[[-0.94  0.01 -2.40 -0.01 -2.54 -0.52 -0.58  1.04  1.10 -2.54]
 [ 4.26 -1.40  0.08  3.30 -0.64  2.10  1.08  0.58 -3.42  2.65]
 [-0.77 -3.17  2.00 -2.73 -1.50 -0.02  2.34  0.29 -0.78  0.12]
 [ 0.27  0.58 -4.90  1.84 -0.43  2.18  2.68  1.48 -2.59  2.38]
 [ 0.03 -0.28  1.09  0.19 -3.65  3.63 -1.39 -1.11 -2.78  0.69]
 [-0.25 -2.48 -4.09  1.59  5.24  1.17  4.55  4.21  0.42  0.86]
 [ 0.31 -2.47 -3.80  1.64  2.54 -1.93  2.93 -0.67  1.24  0.45]
 [-0.46 -3.28 -1.76  0.69  2.88 -0.03  1.41 -1.51 -0.09 -0.70]
 [-0.98  1.50 -4.26 -1.38  1.73 -1.09  2.03 -2.40 -2.74  4.71]
 [ 1.84  3.06 -1.86  0.03  2.48  4.11  2.27  1.50 -4.80  2.44]] value 1.10

[[-2.09 -3.42 -1.22 -1.06  1.22  2.89  2.80  1.36]
 [-2.02 -3.51 -1.24 -1.05  1.16  2.82  2.89  1.37]
 [-2.01 -3.50 -1.15 -1.07  1.18  2.83  2.83  1.29]
 [-3.05 -5.16 -1.78 -1.53  1.79  4.38  4.26  1.98]
 [-2.05 -3.47 -1.17 -1.04  1.16  2.91  2.79  1.34]
 [ 3.10  5.14  1.85  1.62 -1.75 -4.34 -4.27 -2.04]
 [-1.10 -1.71 -0.63 -0.52  0.57  1.47  1.40  0.61]
 [ 0.99  1.74  0.64  0.52 -0.61 -1.41 -1.38 -0.65]] value 2.80

[[ 0.24 -0.08 -0.67 -0.05 -1.07  1.85  0.03  0.49  0.43  0.88  1.79 -2.09]
 [-0.13 -1.91  2.16 -0.68 -0.14  3.02 -0.57 -0.17 -1.31 -1.53  0.21 -0.07]
 [ 0.66 -1.27  1.49 -0.19  1.32  1.31 -0.59 -0.58 -1.03 -1.65  0.91 -0.86]
 [-1.34 -1.20 -2.33 -0.04 -0.86 -0.26  0.18 -3.40  0.28 -2.43  2.92  2.85]
 [-0.91 -1.07  0.88 -0.64  0.29  2.40 -0.35  0.38  0.13 -0.18  1.26 -0.45]
 [-1.24  1.80  1.96  2.20 -1.16 -0.56  0.99 -0.33 -0.46 -1.44 -1.62  0.64]
 [-0.01  3.91  1.57  1.52 -0.31  0.28  0.50 -0.33 -0.07 -0.67 -0.96  0.76]
 [-0.58 -0.58  1.47 -0.27  0.14  1.39 -0.59  0.48 -0.61 -2.01 -2.47  0.16]
 [ 2.52  0.62  0.42 -0.22  1.36 -0.41 -4.68 -1.34 -0.40  1.96 -0.17  0.32]] value 1.79

[[-2.78  1.54 -1.91  1.80 -1.22  1.14  0.93 -2.80  0.72  0.93 -0.45]
 [-3.02 -0.53 -2.48 -0.61 -1.59  0.93 -0.58 -1.47  0.58 -0.58 -1.55]
 [-4.27  1.27 -3.07  1.76 -1.84  1.52  0.66 -3.08  0.97  0.66 -1.70]
 [-2.19 -0.46 -1.81 -0.50 -1.19  0.64 -0.53 -0.59  0.37 -0.53 -1.24]
 [-0.14 -1.01 -0.45 -1.15 -0.40 -0.15 -0.76  1.11 -0.17 -0.76 -0.88]
 [ 0.19  1.91  0.60  2.11  0.58  0.35  1.10 -2.39  0.30  1.10  0.97]
 [-3.81 -0.37 -2.83 -0.47 -1.75  1.21 -0.58 -2.23  0.78 -0.58 -1.83]
 [ 2.03 -1.27  1.54 -1.37  0.86 -0.91 -0.73  1.88 -0.56 -0.73  0.68]
 [ 1.48  0.84  1.21  1.18  0.81 -0.51  0.78  0.79 -0.38  0.78  0.92]
 [ 1.19  0.88  0.98  0.82  0.73 -0.39  0.75  0.67 -0.14  0.75  0.87]] value 0.93

[[-2.50 -0.75  1.55 -4.54 -4.85  0.44  2.51 -1.48 -3.13]
 [-2.12  1.84 -1.25 -1.08 -2.32 -2.33 -3.16 -2.24 -2.05]
 [-1.69  1.35 -3.26  2.38  2.63  5.08 -1.13 -2.75 -0.47]
 [-0.45 -2.76 -1.21  1.81  1.30 -1.41  2.41  4.41 -0.36]
 [ 0.92 -1.92 -0.69 -0.96 -0.02  0.57 -0.93 -2.62 -2.63]] value -1.48

[[ 0.06  0.13 -0.03  5.35  4.99  0.29  3.18  0.02]
 [ 0.06 -0.03 -0.07  5.33  3.39  0.37  0.17  0.02]
 [ 0.06 -0.03  0.12  2.72  0.16  2.67  0.20  0.02]
 [ 0.66 -0.03  5.24  0.55  0.16  0.99  1.29  3.77]
 [ 3.60 -0.41  0.38  0.09  0.16  1.66  0.17 -0.02]
 [ 0.06 -0.03  0.12  0.72  0.04  2.29  0.17  0.02]
 [ 0.06 -0.03  0.12 -0.30  0.16  0.99  0.17  0.02]
 [ 0.06  3.29  0.18  2.31  0.16  0.20 -0.22  0.02]] value 3.18

[[ 0.35 -2.42 -2.60  1.39  0.33  3.58  0.81  0.78  2.36  1.60 -0.28 -2.13
   2.36]
 [-1.89  0.33  0.93 -0.05  0.92 -4.08  1.58 -1.29  2.69 -0.85  1.82  1.06
   2.37]
 [-0.35  0.07  1.71  1.83 -1.70 -0.88 -1.63  0.32  0.59  1.06  0.26  1.63
   0.15]
 [-0.14  0.54  0.23  1.42 -1.35 -1.17  0.33 -1.58  1.75 -1.10  1.55 -0.15
   1.25]
 [ 0.72 -0.46 -0.13  1.00 -0.45  1.45 -2.07  0.18 -3.34  0.37  0.08 -0.47
  -2.93]] value -2.13
---
((0.1, 1.1, -1.4, 0.7), (-1.4, 0.7, -0.2, 0.7)) yields 1.1
((124.575, -51.401, 71.200, -120.036, -138.432), (25.344, 89.116, -31.177, -112.008, -191.798), (-22.380, -106.745, -37.884, 5.792, -83.336)) yields 89.116
((0.846, -0.664, 0.545, 0.544, 1.640), (0.461, 1.259, -2.311, -0.348, -0.145), (0.705, 0.676, -0.300, 0.511, 0.952)) yields 1.259
((13.63, -16.39, 16.84, -19.16, 20.17), (9.02, 3.20, 15.37, -4.79, 14.91), (12.40, 1.51, 16.39, -9.40, 11.98)) yields 3.20
((210.822, 10.138, 211.785, -42.387, -179.868, 34.868), (203.631, 8.808, 206.715, -40.891, -178.878, 34.868)) yields 10.138
((-8.81, -13.05, 8.75, -2.89, -3.88, -0.43), (15.77, -8.80, -5.09, -0.66, -4.20, -10.92), (-12.36, 12.18, 5.74, -1.20, 10.97, 21.72)) yields -8.80
---
0.002,-0.012,-0.009,-0.077,0.199,-0.153,0.156 gives 0.002, 0.156

0.17,0.02,0.14,0.19,-0.01,-0.13 gives 0.17, -0.13

-16.09,10.48,-11.43,0.63 gives -16.09, 0.63

0.093,-0.018,-0.212,-0.067,0.167
-0.142,0.202,-0.008,-0.039,0.063
gives 0.093, 0.063

0.10,-0.13,0.00,0.07,-0.03 gives 0.10, -0.03

0.04,-0.12,0.02,-0.02,0.12,0.01,0.08 gives 0.04, 0.08

-0.007,-0.144,0.116,-0.190,-0.086
-0.033,-0.185,0.040,-0.084,-0.064
gives -0.007, -0.064
---
[-1.4  1.1 -0.8  1.9 -0.8] -0.8

[[  94.296  -11.364 -131.187   50.283  122.124  100.508  -21.515]
 [ 155.624  124.659  110.510   11.196  143.719   80.745  -75.207]] 143.719

[-1.4  1.7 -1.6  0.7] 1.7

[  51.257  -47.942 -144.487  153.215   93.059  -39.645] 153.215

[[-158.4    0.1   16.3  -23.5  202.2]
 [  -1.9   -7.7 -123.7   83.7  147.2]] -123.7

[  43.145  100.795 -127.670   48.473   20.838] -127.670

[[ 1.8  0.5  0.0 -1.2 -0.5]
 [ 1.5 -0.7 -0.9  0.3  0.2]
 [ 1.3 -1.3 -1.4  0.7  0.2]] -1.4
